In the data rows, the value 128 means zero.
Some points:
[182 108 173 163 152 162 209 128 178 110 179 141 220 211 128  79  90 178
 154 160 138 168 108 154 137 141 166  94 146 139 159 161 150  99  95 113
  90 135  59 158 110 137 211 174 145 140 162 158 132 166 139  89 201 137
 144 114 158 158 162  89  91 104  65 179]
[ 99 218 129 157 213  51 110 141 110  29 205 148 170 102  77 184 117 161
  72 115 159  73  56 149 141 136 173  95 114 124  67 137 173  72 173 130
 151 119 125 179 150 145  83  48 173  56  36 114 171  86 147 106  82 117
 116  51 147 128 152 133 101  71 119 123]
[156  79 186 178 145  97  84 169 174  89 100 122 139 133  96 152  99 161
 106 115 135  50 160 187 183  79 148  69  98 170 183 153  56 189 167 131
  90 101  61  67 140 121  68 136 157  96 151 159  84 155 165 210 179 165
 159 140 114 103 160 172 104 149 121 142]
[122 127  85  96 134 183 140 102 105 119 166 145 164 103 153  86 157 234
 200 146  53 152  74  53 106 137 147 115  93 154 112 186 123 160 168 144
 117 124 186 135  77 130  89 110 193 172  34 142 122 120 130 127 118 195
 118 136 103 114 147 158 167  94 174  81]
[ 91  88 165 135  73 184 132  67 144  72 168 191 121 154  85  96 143 156
 102  71  77 136  96 133  99 124 111 192 196 185 169 142  98 104  96  93
 131 173 101  66 157 122 173  37 123 114 146 102 137 109 102 166 117 134
 157  81 124 124 126 130  79 117 148 158]
[109 150 142 121  88 148  79 129 168 152 142 129 139 128  78 144 167 131
 157 122 174 157 143 101 124  96 157 147 112  65 151 130 165 177  38 156
  35 152 168  71 133 255 101 187 108 112  95 113 138 110 163 119  94 116
 121 142 110 105  90 132 175  59 121 154]
[138  82 125  96 137 164  59 119 202 160 126 161  60 107 195 126 113 149
 124 132 124 169 124 170 111 122 136  33  77 160  41  81 132  83 121  84
 124 223 218 170 163 110 145 187 144  79 166  71  88 125  96 152 145 110
 104 134 171  78 139 116  91  89 169 131]
[ 80  77 136 120  62 103 114 132 121  99 128 112 147  89  77  26 191 103
  64 159  95 104  63 145  60 255 108  56 116 134 105 165 182  65 140  58
  78 151 217 110 123  92  39 201 100 176 250 111 181 140 120 186 182 101
 122 156 141 147 147 126  91 137  99 124]
[194 129 160 103 104 160 224 112  84  65 130 141  80 128 148  25 113 194
  86 197 154 164 138 119 105 169 143 116  95 118 137 126  69 177 129 205
 106 121 130  45 190 122 157  76 137  68 106 133 112 110 162 112 149  67
 139 162 145 139  74 111 110 160  97  94]
[138  94 152 153 184 143 177 130 143 153 103 132  65 174 144 152  90  84
 140  78  91 134  77 149  82  81 173 153 109 144 127 182  88 151 151 147
 189 141 226 128 113 173 114 117  72  66 120 142 146 162 144 145  83  92
 147 186  67 141 112  90 167 172  50 115]
[210  72 125 124 138 132 206 142 123  87  90 134  93 134  81 219 167 164
 148  73 160 161 109 143 109 116 141 106 160 133 105 148 206 179 128 112
 115 119  29 137 144  49 141 137 155 134 184  87 138 112 136 109  64 167
 159 186 114 120  64  87  99 131 105  61]
[134  47 105 129 113 151 111 169  77 150  52  78  34 158 124  80 228 121
  79 101 171 105  86 106 110 118 148 132 144 223 145 100 127 189  94 143
 177 107  76 176 141  96 166 153  80 141  77 128 129 174 184  80 104 186
 123 108 194 187 160 146  74  82  66 161]
[ 93 110  87 160 115 109 124 181  89 128 114 115 136 134 131  56  69 167
 132 106 158 105  90 201  60  95 138 115  96 121  91  89 133 140  55 120
 128  93 101 142 128 203 152 144 119 193 140 161  78  98  72 136 156 152
 128 115 126 118  81 100 157 200 145 124]
[141  56 105 208 128  99 191 129 133 150 166 123 107  88 134 238 112  70
  81 111 209 220  81  87 146 112 107  88 130 167 144 129 129 102  99 137
 155  78 180  89 151 120 157 125 159 168 101  70  73 126 154 109 151 138
 150 123 107 146 154 150 142 149 140 159]
[111 202 188  77 121 155 209 160 130 110 146 109 147  79 216 104 112 142
  56 124 115 140 140 128 131 137  85 158 143 168 109  92 105 173  68 145
 130  92 129 164 115 148 115 229 128 156 177 148 124 116 124 130  37 122
 116  95  62  73 111 133 201  70 162 154]
[108 109 148 152 118 129 140 155 155 149 129 112 190  83  92 110 103 171
 104 129 106 152 150 175 149 155  92  92 102  98 161  58  88 147 169 152
 153 143 108 143 120 182 177  81  46 137 108 140 104 139  98  94 116 154
 117 201 108 132 115  83 133 144 144 143]
[ 96 217 152 198 178  92 172 135  86  67  73  86 165 111 197 120 125 166
 144 108  94  92 178  89 192 170 160 171 120 159 124 132 177  90 126  99
 162 172 190 133 118 134 128 144  80 168 160  92  85 124 144  58  83 154
 164  72 136 116 153 151 104 107 157  58]
[131 144  98  95  67 159 138   0 147 205 184  99 148 142 147 217 168 116
  83 170  95  83 133 142  98 113 118 134 153 172 155 139 190 150 175 143
 126  89 101 136 131 150  89  84  60  93 212 147 114  94 132  94 143 177
 151  44 174 116 131  88 145 143  65 100]
[164 202  54 109 172 136 130 126 114 127 136 187  64  86 131 119 108 134
 152 124  61 119 133 131 136 140 186 113 168 118 164  80 110  99  72 160
 223  61  93 160  88 188 106 131  97 122 168  85 152 139 145 162 158 115
  96 189 132 110 131 206 151  96 138 139]
[143 127 135 121 158  48  68 140  93 151  99 115 153 185  94 160  78 198
  54 164  62 201 117 105 137  11 100 226 157 122 106 168 174 137 110 124
  80 165 122 111 122  53 107 109  81 186 100  85 137 154 141 144 136  71
  43 152 173 136 184 130 201 157 116  53]
[189 130  92 191 153 121  89 167  86 141  91 130 104 134 114  93  91  16
  83 129  50 124 174 197 169 153  69 142  94 122 159 131 119 157 114  96
 108 144 137 167  99 137 129 152 170 108 127 114 113  69 138  85 130 130
  67  34  40 113 119 104 119 129 148 112]
[ 66 116  74  71 173  65 160 123 104  86 131 160 115 187 115 167 162  75
 131 144 150  94 160 136 224 211 133 131 109  87 102 176  99 161 121  82
 147 139 124 100  67  95 106 159 114 173  54 153  83 163  69 151 160 108
 139 107 128  30  58  75 145 101 135 217]
[152 177 122  32 143 108 107 117  83 103 139 144 201 133 124 150 157  89
 160 142 137 132  71 124 106  87 149 134 105 147 172 131  76 122 133  67
 121 184 147 113 152 152 161 128  87 109 157  93  90  94 151 155  84 161
 148 150  96 180 139 134 124 222 149 185]
[161 188  96 130 116 102  74 114 165 138 152 157 128  69 144 176  82 125
 140 107 128  89 117  94 103 124 162 136 127  70 147 208  69 175 135 147
 127 160 151  79  91 108 154 154  95 220 152 196 180  97 141  40 118 127
 132 114 168 147  99 187 111  15 151 137]
[ 69  88 189 184 145  57 111 140  81  89 122 138 170 136 102 236 174 176
 207 236  11 144 213  33   0  87 112 196 138 130  90  63 133 112 124 146
 144 107 150 188 164 119 112 204 106  98  76 197 119 123 126 140 178 111
 125 137 104 109 103 138  98 105 153 182]
[ 87  86  97 115 126 153 176 163 162 142 104 131  42 119  98 110 144 125
 136 162 119  56  84  87 165 129 146 115  69  62 127   7 116 139  21 150
 129 152 184 163 117   0 202  70 164 124 142 144 192 129 238 125  98 160
 149 116 130 175 112 140 195 134   3  84]
[135 100 145 122 113 115 143 154 161 142  84  83 107 156 125 130 165 129
 117 120 188 151  25  72 117 110 134 146 113  97 216 149  99 148 153  55
 128 121 117 239 148 167 148  69 126 109 162 131 113 137 105 113 146 116
 112 130 118  97 113 161 141 125 194 117]
[174 165 120 190  99 103 115  89 111 116 137 100 148 111 145 161 161 122
 161 170 187 143 136 161 119 116  75 146 128 101 118 123  35 114  60  83
 178 139 148 132  59 160 121 121 104  66 120 150 126 133 132 178  84 138
 123 158 133 159 175  91 138 158 149  46]
[ 30 138 127 110  26 115 118 129 131 148 173 164  45 108 132 168 189 101
 165 165 123 124 115 176 185 110 159 145 162 115 118 145  97 147 208 194
 150  90  91 112 204 148 147 170 139 144 155  99 138 117 112  72 124 120
 107 104  95 156 215 101  86 172 131  70]
[176 179 120 146  74 210  80 106 171 214 131  90 138  78 104  59 122 125
 113 162  84  67 166 117 140 101 172 183  93  92 109 195 156  97 190  99
 203  73 109 138 121  90 181 143 153 201  52  39 131 114 158 205 117  86
 175 145 151 134  89 136 121 136 182 172]
[ 86 107 152 109 167 161 115 175  66 128 126 103  55 123 177 178 121  98
  69 146 106  58 124  89 112 137 169  97 156 102 179 118 163 104 126 155
  72 153  92  77  64 135 165  91 123  94 120 147 129  95  72 181 121 102
 184 130 125 176 214  65 101 139 193  83]
[118 109  91 145 127 149 218 170  76 187  81 115 183 223 166 150  62 186
 111 117 141 133 180 177 168 146  86 132 197  40 158 111  83  77 198 153
  99  91 180 116 173 171 137 146 189  84 177 116 181 160 147 182 149 163
 124 144 191 184 103 169  82  89 106 184]
[150 147 138 132 101  99  90 113 124  98 140  27  92  71 128 166 141 124
 203 174 100 141 128 127 145  75  91 139 219 134  70 157 166 103 111 160
   0 171 100 110 131 164 158 140  82 178  59 131 168 136 138 156 160  89
 122 153 120 106  38 196 185  87  94 155]
[ 91  97  60  60 138 152 175 131 131  88 121 118 111  51  98   0  23  94
 212 109 177 175 209  90 122  15  85 149 176  82 151 165 122  88 171 112
 129 125 106 121 105  82  54 108 149  61 135 133  99 181 131  93 130 171
 119 120 136 111 151  99 139 152 123 153]
[205 202  97  86  41 100  33 149 157 155 143  79 157 101 159  89 164 179
 104  55 168 130 194  90 176 108 138 211 126 127 102 156 217  73 174 202
 200 136 165 189  72 116 167  92 194 164 110 140 126  99 119 225 187  81
 156 146  70 130 121 105  78 158  75 177]
[140 104 156 150 180 187 115  97 126 114 171 208  96 138  82 155 135 128
  73  72 169  42 184 119 170 183 107 131 185 153  89 139 182 102 159  80
  70 136 196 169 189 142 165 123  92 123 116 225 113 129 113 177 125 124
  96 164 113 176 159 138 120 191 149 100]
[121 118 235 110 114 166  18  89 142 113 102 169  62 180 117 181  73 133
 196 136 213 183  81 143 131 197 109  95 111 153 131 103 143  70 201 198
 211  94 102 125 124 127  99 158 103 151 142  99 148 111 140 113 129 146
  87  64 134 118 117 122 180 145 111 127]
[ 88  43 128  69 150 106 204 124 130  83 133 162 132 138 183  86 167  34
 117 101 136 114 250 128 198 105 117 196  36 158  87 141 143 122 138  90
 147 142  72 117  69 158  59 148 175 159 109 151 188  93 111  64 139 125
 137 149 178  95  98 170 185  67 154 159]
[122 161 206  78 109 164 101  69 103 126 165 137 149 112  88 141  87  65
 175  68 154 152  95 127 161 114 120  93  89 128  80  33 132 155 101 160
 115  83 153 156 162 132  89  97 121 150 119 104 153 168  66 164 188 110
 122  92 167 135 156 111  25 106 147  68]
[160  61  42 102 181 109 118  95 255  97  94 116 232 201 180  71 154  61
 127 120  95  89 118 113 155 148 116 131 179  51 143  58 101 105 155 188
 129  89 120  79 138 113  62 137 160 131  58 139  91 149  77  94 103 130
 101 147 132 115  99 111 151 162 153 128]
[141 182  61 148 170 136 174 205 179 158 101 133  88 144 133 119  91 133
 183 157 122 195 170  94  84 156  55 119  51 174 107 154 180 179 125  63
 148 147  52  93 130 141  69  85 113 132 149 168 133 138  91 159 114 109
 104  59 123 168 199 176  79 148 115 164]
[167 168 117 165 185 100  77 193 131 186 117 135 193 109 124 110 130 116
 118  85 116 164 170 123 127 175 151 116 187 147 146  88  27 101 138 103
 106 126 122 110 182 127 108 142 145 125 107 146 179 113  90  72 148 123
 196  95 148  59 101  42 178 183  99  86]
[106 123 150  71  21  90 116  82  97 208  82 102 161 100 104 113  99 108
 118 109 106  78 106 151 114 243 159  97 152 116  84 141 153 111  71 101
 104 161  94 132 128 113 134 105 168  55  98 170 111 150 153 105  96 124
 139 137 110 160 193 168 124 146 161 101]
[111 194 162 162 172 118 120 112  98 134 145 132 110 151 146 140 199  94
 116 123 148 154 126 151  30 129  82 136  93 129 148 144 107 134 173 135
  67 126  85  71 126 103 186  88 216 140 193  62  68 212 138  85 103 183
 127 212 143 137 105 138 132 149  99 153]
[ 74 139 129 189 138 169  95 106  90 192 140 147 197 159 144 116 117 122
 187 148 200 144 104 173 163  85 125  39 137 170 170 127 164 176  87 146
 173 114 142 143 133  52 128 122 117  83 178 124 143  91 106  95 137  51
  96 169 103 100  92 152 138 111 186 150]
These points spread out most along one direction. How far along it is each point below, from 0 to 99? The average is 50, and the first point in the table lies past the average. One standard deviation of the points above along it is 16.
[ 74 139 129 189 138 169  95 106  90 192 140 147 197 159 144 116 117 122
 187 148 200 144 104 173 163  85 125  39 137 170 170 127 164 176  87 146
 173 114 142 143 133  52 128 122 117  83 178 124 143  91 106  95 137  51
  96 169 103 100  92 152 138 111 186 150] 57
[ 69  88 189 184 145  57 111 140  81  89 122 138 170 136 102 236 174 176
 207 236  11 144 213  33   0  87 112 196 138 130  90  63 133 112 124 146
 144 107 150 188 164 119 112 204 106  98  76 197 119 123 126 140 178 111
 125 137 104 109 103 138  98 105 153 182] 24
[106 123 150  71  21  90 116  82  97 208  82 102 161 100 104 113  99 108
 118 109 106  78 106 151 114 243 159  97 152 116  84 141 153 111  71 101
 104 161  94 132 128 113 134 105 168  55  98 170 111 150 153 105  96 124
 139 137 110 160 193 168 124 146 161 101] 63
[ 93 110  87 160 115 109 124 181  89 128 114 115 136 134 131  56  69 167
 132 106 158 105  90 201  60  95 138 115  96 121  91  89 133 140  55 120
 128  93 101 142 128 203 152 144 119 193 140 161  78  98  72 136 156 152
 128 115 126 118  81 100 157 200 145 124] 51
[122 127  85  96 134 183 140 102 105 119 166 145 164 103 153  86 157 234
 200 146  53 152  74  53 106 137 147 115  93 154 112 186 123 160 168 144
 117 124 186 135  77 130  89 110 193 172  34 142 122 120 130 127 118 195
 118 136 103 114 147 158 167  94 174  81] 31
[167 168 117 165 185 100  77 193 131 186 117 135 193 109 124 110 130 116
 118  85 116 164 170 123 127 175 151 116 187 147 146  88  27 101 138 103
 106 126 122 110 182 127 108 142 145 125 107 146 179 113  90  72 148 123
 196  95 148  59 101  42 178 183  99  86] 43
[156  79 186 178 145  97  84 169 174  89 100 122 139 133  96 152  99 161
 106 115 135  50 160 187 183  79 148  69  98 170 183 153  56 189 167 131
  90 101  61  67 140 121  68 136 157  96 151 159  84 155 165 210 179 165
 159 140 114 103 160 172 104 149 121 142] 59
[140 104 156 150 180 187 115  97 126 114 171 208  96 138  82 155 135 128
  73  72 169  42 184 119 170 183 107 131 185 153  89 139 182 102 159  80
  70 136 196 169 189 142 165 123  92 123 116 225 113 129 113 177 125 124
  96 164 113 176 159 138 120 191 149 100] 62
[ 86 107 152 109 167 161 115 175  66 128 126 103  55 123 177 178 121  98
  69 146 106  58 124  89 112 137 169  97 156 102 179 118 163 104 126 155
  72 153  92  77  64 135 165  91 123  94 120 147 129  95  72 181 121 102
 184 130 125 176 214  65 101 139 193  83] 64
[ 87  86  97 115 126 153 176 163 162 142 104 131  42 119  98 110 144 125
 136 162 119  56  84  87 165 129 146 115  69  62 127   7 116 139  21 150
 129 152 184 163 117   0 202  70 164 124 142 144 192 129 238 125  98 160
 149 116 130 175 112 140 195 134   3  84] 75
[ 91  97  60  60 138 152 175 131 131  88 121 118 111  51  98   0  23  94
 212 109 177 175 209  90 122  15  85 149 176  82 151 165 122  88 171 112
 129 125 106 121 105  82  54 108 149  61 135 133  99 181 131  93 130 171
 119 120 136 111 151  99 139 152 123 153] 36
[134  47 105 129 113 151 111 169  77 150  52  78  34 158 124  80 228 121
  79 101 171 105  86 106 110 118 148 132 144 223 145 100 127 189  94 143
 177 107  76 176 141  96 166 153  80 141  77 128 129 174 184  80 104 186
 123 108 194 187 160 146  74  82  66 161] 76
[ 66 116  74  71 173  65 160 123 104  86 131 160 115 187 115 167 162  75
 131 144 150  94 160 136 224 211 133 131 109  87 102 176  99 161 121  82
 147 139 124 100  67  95 106 159 114 173  54 153  83 163  69 151 160 108
 139 107 128  30  58  75 145 101 135 217] 21
[111 194 162 162 172 118 120 112  98 134 145 132 110 151 146 140 199  94
 116 123 148 154 126 151  30 129  82 136  93 129 148 144 107 134 173 135
  67 126  85  71 126 103 186  88 216 140 193  62  68 212 138  85 103 183
 127 212 143 137 105 138 132 149  99 153] 66
[182 108 173 163 152 162 209 128 178 110 179 141 220 211 128  79  90 178
 154 160 138 168 108 154 137 141 166  94 146 139 159 161 150  99  95 113
  90 135  59 158 110 137 211 174 145 140 162 158 132 166 139  89 201 137
 144 114 158 158 162  89  91 104  65 179] 61
